In the rows, zero is written as 128.
Each path is a new rotation, seen through one point. The rows after it are directions, each followed by how far the rotation turns it, in degrees each step (0 if it stays put).
Each turn is a multiple of 5 degrees from 10 to 175, or 0.
Each row of a path follows its step; steps can be skipped.
Rotation 1:
step 0: [131 128 135 122 125 126 123 134 137 132 131 124 127 136 126 137 123 121
 134 121 128 135 131 128 131 135 132 134 119 129 128 137 135 127 126 126
 123 125 132 123 125 129 131 116 126 129 129 128 119 131 147 127 120 125
 123 131 133 133 141 130 129 129 120 128 134 128 123 130 133 124 132 128
 128]
step 3: [129 126 125 119 135 128 122 131 130 127 125 134 124 124 130 126 136 119
 129 121 127 127 114 136 130 129 131 129 120 126 126 130 131 136 135 131
 120 139 127 118 125 125 124 120 125 133 137 135 125 123 128 123 123 126
 130 125 129 131 124 132 118 138 121 123 128 120 131 130 125 125 131 122
 119]
step 5: [123 130 127 136 135 127 126 129 127 129 117 131 123 120 120 126 123 126
 128 134 123 131 133 131 124 127 124 114 120 133 132 129 122 126 128 139
 122 130 129 137 128 132 118 133 124 124 134 135 124 132 135 137 124 132
 122 119 127 135 133 133 134 131 134 130 130 129 120 129 124 125 127 136
 129]
step 10: [129 132 125 125 130 131 128 128 129 131 140 133 123 127 124 131 119 130
 126 124 135 132 131 129 126 125 129 128 125 123 118 133 131 119 122 122
 119 125 125 132 135 125 129 125 121 130 121 123 137 119 130 121 122 136
 124 124 124 144 124 121 140 131 125 120 133 132 133 127 127 125 129 132
 127]
step 12: [133 119 128 121 131 116 131 124 133 132 133 124 121 122 137 130 124 123
 119 132 122 125 136 133 128 120 121 125 127 125 120 137 133 127 129 142
 127 127 129 130 126 129 133 128 139 133 123 121 126 133 118 128 126 121
 140 128 129 128 128 129 122 130 132 133 135 130 126 131 127 133 127 125
 127]
step 13: [122 130 133 121 128 128 124 128 120 119 138 130 119 126 136 131 127 130
 134 129 130 120 131 132 128 134 124 127 132 121 129 129 127 133 125 132
 120 125 127 122 136 128 126 134 123 137 126 139 132 124 129 122 128 127
 138 123 124 127 131 136 137 124 119 128 126 120 125 117 122 119 128 135
 128]
step 16: [121 141 127 119 131 127 118 127 127 127 123 126 125 129 135 122 127 133
 131 128 131 122 130 125 131 124 129 132 129 141 129 128 130 132 122 121
 125 121 129 128 125 134 140 134 120 132 130 129 122 123 135 117 137 130
 131 129 117 132 125 120 124 128 128 126 129 130 124 125 131 121 119 134
 127]
step 19: [122 127 125 125 130 123 126 116 121 128 126 126 123 137 128 128 131 137
 129 131 128 117 114 121 129 133 126 121 121 131 133 126 134 124 125 120
 129 116 129 123 122 127 134 120 132 127 129 129 126 124 122 122 117 128
 129 131 131 132 131 131 125 128 124 121 123 131 120 125 119 121 130 127
 141]
step 24: [126 135 126 137 128 125 131 129 127 124 129 126 126 144 132 126 124 120
 118 119 126 122 126 122 130 119 131 128 134 132 143 124 129 118 133 133
 133 130 122 126 126 129 126 132 124 126 133 132 128 117 127 125 128 131
 129 120 133 124 126 124 126 133 136 133 133 121 126 126 125 136 126 134
 126]
Speeds:
[129 130 130 128 126 132 128 128 129 127 127 128 128 128 129 129 130 127
 126 127 128 130 128 128 128 128 125 127 128 128 127 128 126 128 126 129
 126 127 130 130 129 129 127 127 129 127 127 127 127 126 127 128 129 128
 128 127 126 129 131 131 128 128 127 127 130 129 128 128 128 128 130 127
 127]	140
[128 128 128 128 131 129 128 130 128 128 128 129 126 127 129 128 127 129
 130 131 130 131 128 127 129 129 129 131 127 129 127 128 130 128 126 130
 129 130 129 128 130 128 125 128 130 129 127 129 127 128 129 129 127 130
 129 128 128 128 127 127 129 130 126 129 130 128 128 129 126 129 130 129
 129]	145
[127 129 130 128 128 125 127 129 128 130 128 129 129 130 128 127 130 126
 131 129 127 127 130 130 127 128 128 127 127 126 126 127 127 128 127 130
 127 129 128 127 131 125 128 129 128 128 129 128 129 128 131 128 128 127
 126 127 127 130 129 128 129 126 128 127 129 130 128 130 128 127 129 130
 126]	140
[127 128 127 129 126 127 128 128 126 129 128 129 128 129 127 128 129 129
 127 127 128 128 130 127 129 130 126 130 128 129 129 129 127 127 128 130
 128 128 129 131 126 126 128 130 127 128 128 129 131 128 129 129 128 127
 127 127 131 126 128 127 129 129 127 125 128 128 130 130 128 129 127 127
 127]	110
[130 128 126 127 127 129 126 131 129 128 130 127 128 128 129 128 127 127
 127 127 127 128 130 128 128 126 131 127 129 125 128 128 129 128 129 130
 130 129 127 128 125 127 127 127 130 126 130 129 126 128 129 128 129 128
 129 128 130 127 130 129 126 129 129 125 128 127 128 129 128 128 129 127
 129]	120
[129 127 129 128 128 127 129 129 129 128 129 128 129 128 130 130 130 126
 129 125 126 130 126 128 129 127 127 129 126 126 128 130 129 128 129 129
 127 129 127 129 130 129 128 128 127 128 126 127 127 128 127 129 129 127
 127 131 128 126 127 129 126 130 128 129 128 128 127 131 126 129 125 129
 128]	125
Rotation 2:
step 0: [128 139 132 129 120 128 133 122 123 132 126 119 128 124 137 135 126 135
 126 132 130 132 125 127 134 128 137 127 131 135 121 126 133 127 123 129
 134 130 139 132 135 122 126 133 127 122 127 129 119 128 120 119 130 135
 131 129 124 135 118 129 132 126 128 127 122 119 138 126 122 128 132 126
 133]
step 1: [120 131 125 133 132 131 127 123 129 128 124 125 128 113 137 136 127 126
 127 127 128 134 127 138 129 124 134 131 141 124 132 116 127 126 136 119
 127 122 136 133 128 130 131 137 118 130 129 124 130 126 123 126 122 132
 139 126 133 122 127 132 126 131 130 128 132 123 131 132 133 135 131 127
 123]
step 3: [131 133 126 132 120 134 131 122 129 123 133 136 134 127 130 123 130 125
 126 127 124 133 127 129 130 124 131 127 129 132 116 129 136 131 134 119
 131 120 135 122 137 134 122 130 119 126 127 135 136 124 135 134 125 131
 128 123 125 124 130 126 138 125 124 133 138 131 130 130 127 130 140 133
 117]
step 6: [132 128 125 138 140 126 135 123 131 130 126 127 132 124 123 130 126 132
 122 134 134 125 135 129 131 122 124 131 128 121 124 121 135 127 131 130
 127 136 143 124 131 140 128 126 120 128 130 118 125 127 127 122 131 126
 136 129 127 128 127 135 129 130 132 133 130 115 132 131 119 120 134 124
 128]
step 11: [138 128 128 129 121 131 127 131 137 123 134 123 128 129 127 123 120 135
 128 126 130 122 127 125 119 128 133 125 126 129 122 131 133 122 136 128
 130 129 133 121 128 130 129 125 129 125 129 119 126 124 126 128 133 135
 136 122 130 132 135 124 137 120 123 133 129 113 127 122 126 127 141 134
 118]
step 12: [123 127 128 132 124 122 133 121 131 137 131 123 140 135 125 127 131 126
 123 121 129 130 129 129 127 118 134 127 129 132 126 126 133 121 132 129
 137 116 135 134 134 131 121 127 123 118 119 125 125 132 131 131 127 132
 138 134 122 119 127 128 126 124 131 132 126 122 127 115 125 125 133 128
 126]
step 13: [126 134 131 121 125 135 129 125 135 134 132 124 129 120 136 134 120 128
 125 126 123 126 127 128 128 140 133 129 134 133 124 129 124 126 133 131
 141 131 129 136 132 134 130 129 124 132 132 114 125 143 121 125 126 136
 134 125 126 129 122 124 126 129 128 124 128 125 129 118 126 128 126 122
 124]
step 17: [136 136 131 127 129 133 133 126 132 132 127 123 128 137 134 129 126 130
 130 133 121 133 130 134 135 135 136 136 124 128 119 123 134 135 139 127
 133 135 127 133 133 134 130 130 127 126 128 134 123 131 133 131 128 128
 144 126 120 126 129 124 124 116 132 131 127 130 129 124 126 127 136 125
 121]
step 19: [131 136 131 124 130 136 132 115 132 126 129 132 126 122 126 133 118 137
 131 133 137 123 129 124 126 122 129 131 135 129 121 116 130 125 137 138
 127 132 138 127 125 124 125 125 136 127 130 120 131 130 126 125 122 126
 136 130 131 127 125 131 122 123 123 125 132 128 129 129 120 131 140 129
 126]
Speeds:
[128 128 128 129 127 131 130 128 126 128 128 130 129 126 128 127 125 126
 128 129 129 128 128 129 128 127 128 129 126 128 127 129 128 128 127 128
 127 128 129 129 127 127 129 130 128 128 130 128 129 129 129 129 126 130
 125 131 128 127 129 127 127 130 126 126 130 127 127 127 128 129 126 127
 127]	60
[130 131 128 127 128 128 130 129 129 129 127 127 127 126 128 129 129 127
 127 127 128 128 129 129 127 127 129 129 129 127 128 128 129 127 127 131
 129 127 127 126 127 126 126 129 126 128 127 126 126 129 129 128 127 130
 128 127 129 128 128 130 124 130 129 131 128 128 128 128 127 131 129 127
 129]	60
[129 127 126 128 127 127 129 127 126 129 130 129 128 129 127 129 130 127
 127 128 129 128 127 128 128 130 129 130 127 126 126 126 127 127 129 128
 128 130 129 130 127 128 126 129 129 125 128 127 126 129 126 127 127 127
 126 129 128 130 130 129 129 127 128 128 126 128 130 129 127 126 128 128
 131]	175
[129 127 128 127 129 129 127 129 127 128 128 127 127 130 129 129 128 127
 127 127 128 130 128 127 126 128 127 126 129 129 127 127 127 127 127 129
 127 128 129 130 128 129 126 130 129 130 129 127 130 128 127 129 127 129
 126 126 130 128 126 128 128 129 130 125 126 129 126 126 125 127 130 129
 127]	130
[130 128 128 128 129 127 130 128 126 126 128 129 127 127 128 129 130 129
 129 129 128 128 128 127 130 128 125 128 127 128 126 129 128 129 129 126
 127 127 127 127 132 128 128 128 130 129 129 126 126 129 128 129 130 128
 128 127 128 127 130 127 129 131 128 130 128 129 129 126 128 128 130 128
 128]	95
Rotation 3:
step 1: [124 125 140 134 125 126 130 122 129 119 128 137 128 139 125 120 127 135
 141 128 132 135 136 138 128 135 125 126 131 123 132 132 123 128 126 128
 133 139 131 123 124 123 127 138 130 121 125 127 118 135 124 126 122 135
 134 135 124 120 139 123 127 122 130 124 135 121 128 131 131 135 133 123
 129]
step 6: [125 119 123 124 130 137 140 135 126 133 125 115 126 127 119 128 137 124
 125 134 125 140 135 131 121 120 123 127 131 138 127 127 134 127 132 132
 122 127 126 125 126 123 126 129 127 129 122 119 134 135 121 119 137 130
 124 142 131 129 126 128 129 126 129 134 125 133 128 135 124 131 121 122
 122]
step 7: [134 131 130 120 132 128 135 125 132 130 124 125 128 132 116 129 122 127
 125 128 139 130 141 119 134 127 131 116 136 122 134 127 136 127 142 134
 130 128 127 127 136 123 135 121 121 128 121 129 128 133 129 127 139 132
 129 131 121 133 124 128 127 132 132 135 129 127 130 132 136 123 122 141
 121]
step 10: [128 138 133 137 129 126 136 127 119 129 122 139 123 133 134 121 124 126
 138 126 136 138 131 124 138 125 137 130 119 129 129 129 132 129 130 130
 139 141 139 122 128 133 133 123 135 127 127 123 128 129 127 133 130 133
 136 127 127 121 133 120 125 130 134 127 135 121 127 128 132 130 117 128
 126]
step 13: [124 132 139 130 128 132 133 130 130 133 124 122 136 131 135 137 138 134
 132 126 131 133 128 125 144 129 122 118 126 136 123 129 126 126 126 129
 128 126 127 128 123 131 120 121 121 135 135 120 135 124 121 129 128 118
 133 120 122 123 134 122 140 121 130 127 126 122 126 137 119 134 123 126
 129]
step 20: [124 127 133 126 129 125 122 136 123 133 137 136 134 133 124 121 132 119
 126 127 124 122 126 119 136 135 120 129 135 126 122 128 127 135 135 128
 130 126 135 133 129 130 124 126 134 135 133 121 130 124 119 139 134 130
 127 140 129 121 138 122 125 117 125 131 129 136 131 123 131 125 120 120
 119]
step 21: [120 126 131 133 116 131 130 122 137 126 137 131 122 134 129 132 131 128
 125 136 122 125 140 125 132 126 119 124 134 128 129 125 127 131 124 131
 125 128 128 135 128 129 133 125 124 134 124 121 122 124 121 135 122 127
 140 129 121 119 132 118 118 138 141 125 124 128 130 127 122 119 123 126
 124]
step 22: [116 122 128 128 128 129 131 123 126 123 121 128 124 134 120 135 136 130
 138 135 128 127 135 130 128 122 117 127 126 128 121 127 133 139 124 125
 125 127 133 118 119 127 127 124 125 130 138 121 131 123 123 129 128 123
 122 125 125 117 135 129 133 126 131 135 125 126 127 141 126 130 134 140
 117]
step 23: [126 120 136 126 132 123 130 127 130 122 134 125 131 123 118 121 128 133
 139 132 134 128 130 120 127 134 131 130 142 139 132 127 139 136 128 131
 126 116 137 132 133 117 137 131 127 127 131 125 129 126 120 122 134 131
 126 131 116 121 127 130 130 123 129 131 132 122 123 132 120 133 123 130
 133]
Speeds:
[127 128 127 126 128 129 128 127 125 127 129 127 128 127 127 129 129 131
 128 128 128 128 127 128 128 130 128 127 129 130 130 129 128 128 129 127
 125 131 127 128 130 127 128 129 128 126 129 127 130 130 129 128 128 126
 128 126 128 131 129 129 130 127 129 126 128 129 127 130 127 126 127 129
 130]	35
[126 129 129 127 127 128 129 127 129 128 128 128 126 127 127 129 128 127
 125 128 128 130 128 127 129 129 123 130 128 131 125 129 128 127 127 127
 128 128 128 130 128 127 128 127 128 130 128 128 127 126 129 128 129 127
 128 127 127 129 127 128 128 128 127 130 129 129 130 130 129 126 127 128
 128]	45
Rotation 4:
step 0: [138 126 142 129 131 127 121 126 125 128 131 125 126 134 131 124 129 132
 136 122 136 135 129 126 141 132 126 134 130 132 122 127 127 131 128 131
 125 136 119 127 130 126 138 121 123 132 135 120 127 135 134 131 128 134
 132 126 124 132 132 125 130 132 134 122 121 127 130 125 135 128 131 141
 135]
step 2: [125 132 133 127 142 128 125 126 129 128 126 112 132 134 131 137 132 124
 135 122 125 130 137 124 127 129 126 124 131 127 121 134 128 125 130 123
 131 127 126 128 128 123 120 122 125 137 137 129 132 130 132 130 120 128
 125 129 131 136 124 128 125 130 129 125 121 137 125 119 132 119 118 130
 137]
step 4: [126 127 131 128 133 137 127 122 118 126 131 130 126 134 126 118 132 128
 128 123 123 128 132 121 132 134 123 129 128 126 137 129 126 120 131 122
 129 130 139 126 123 133 129 125 122 135 127 123 120 125 128 135 121 124
 125 130 128 127 129 117 131 120 140 138 118 134 126 120 126 126 122 132
 135]
step 10: [128 132 132 119 132 131 127 125 135 133 119 117 128 138 138 126 128 126
 140 124 134 129 130 124 132 129 126 130 129 128 129 127 125 131 130 128
 126 128 127 124 123 130 126 122 122 129 136 122 129 118 134 128 121 132
 123 128 128 131 123 117 134 135 136 133 120 128 134 126 134 115 123 130
 133]
step 13: [127 132 127 130 142 130 120 133 124 132 132 124 130 129 124 130 124 135
 136 123 129 133 131 132 129 127 118 134 130 126 127 133 133 122 129 114
 125 132 130 124 135 126 118 128 122 121 130 126 129 138 126 141 126 130
 119 133 131 126 124 124 121 127 132 125 118 132 128 126 126 119 124 132
 131]
step 17: [140 135 136 130 129 122 129 136 123 132 133 126 130 126 124 124 127 127
 132 121 133 136 135 129 133 131 127 121 132 130 127 126 133 119 131 132
 120 128 131 129 130 127 136 131 121 133 133 119 116 120 137 133 122 133
 127 134 142 130 128 126 134 129 127 118 127 131 132 129 132 125 124 130
 128]
step 19: [133 131 132 125 137 133 125 117 129 134 124 121 137 136 122 128 131 126
 125 131 127 133 135 125 141 136 121 130 127 130 127 122 130 128 137 126
 127 132 118 129 126 123 123 124 125 120 137 132 121 128 137 135 137 126
 126 131 132 135 124 127 127 130 136 121 126 131 130 125 125 126 122 134
 132]
step 21: [132 122 137 130 135 127 126 135 124 127 123 122 127 134 130 126 130 127
 133 129 126 136 127 121 136 126 121 131 141 131 134 133 127 126 129 123
 129 136 121 119 129 131 124 124 122 127 128 122 136 132 130 136 115 131
 118 130 125 127 130 124 129 127 140 128 117 133 128 132 127 124 120 127
 132]
step 24: [136 127 129 135 140 134 129 127 121 126 139 135 130 123 126 121 124 128
 131 127 133 130 133 122 127 127 125 132 128 130 121 128 139 128 136 130
 128 127 130 134 138 127 128 123 128 132 134 124 125 142 133 145 126 129
 130 127 123 128 123 118 122 133 133 124 125 122 123 128 132 125 123 131
 128]
Speeds:
[128 129 129 124 131 128 129 128 129 127 128 128 128 129 126 128 127 128
 126 128 130 127 130 128 128 126 128 128 129 129 125 127 129 127 129 131
 129 127 129 128 127 127 130 127 128 127 131 129 127 126 127 125 127 127
 127 126 129 127 128 126 128 129 127 126 127 128 127 128 128 129 127 128
 130]	45
[127 129 126 128 130 128 127 127 129 131 126 128 129 129 127 127 128 131
 128 128 128 128 126 127 128 127 127 129 129 127 127 128 129 128 129 127
 127 128 129 129 124 128 127 129 128 125 128 126 127 126 129 128 130 127
 130 129 128 125 127 126 129 127 129 130 128 127 128 127 128 128 130 128
 129]	120
[132 127 128 128 128 129 128 126 126 129 128 129 130 126 125 127 128 126
 126 131 126 130 129 127 127 130 128 128 128 130 129 129 128 125 128 130
 129 127 129 128 128 130 126 128 129 128 130 128 128 127 128 128 128 125
 128 129 128 127 127 127 128 130 129 128 128 128 129 127 128 130 130 126
 128]	140
[128 129 129 128 128 129 130 130 126 128 130 129 130 128 128 128 129 128
 129 129 128 128 128 129 130 126 128 130 128 129 129 125 129 128 127 125
 127 128 130 128 130 129 129 129 130 129 129 127 127 129 129 126 127 128
 130 128 127 127 128 129 129 130 127 130 129 127 125 127 127 128 126 128
 127]	40
[128 129 130 131 128 128 128 129 128 128 127 128 129 127 126 128 129 127
 128 128 129 127 128 127 129 129 129 128 126 126 128 128 126 130 125 128
 128 127 127 129 126 127 130 129 127 127 129 126 128 127 129 128 128 127
 128 129 129 130 128 128 131 131 128 125 129 125 127 128 128 126 130 129
 127]	40
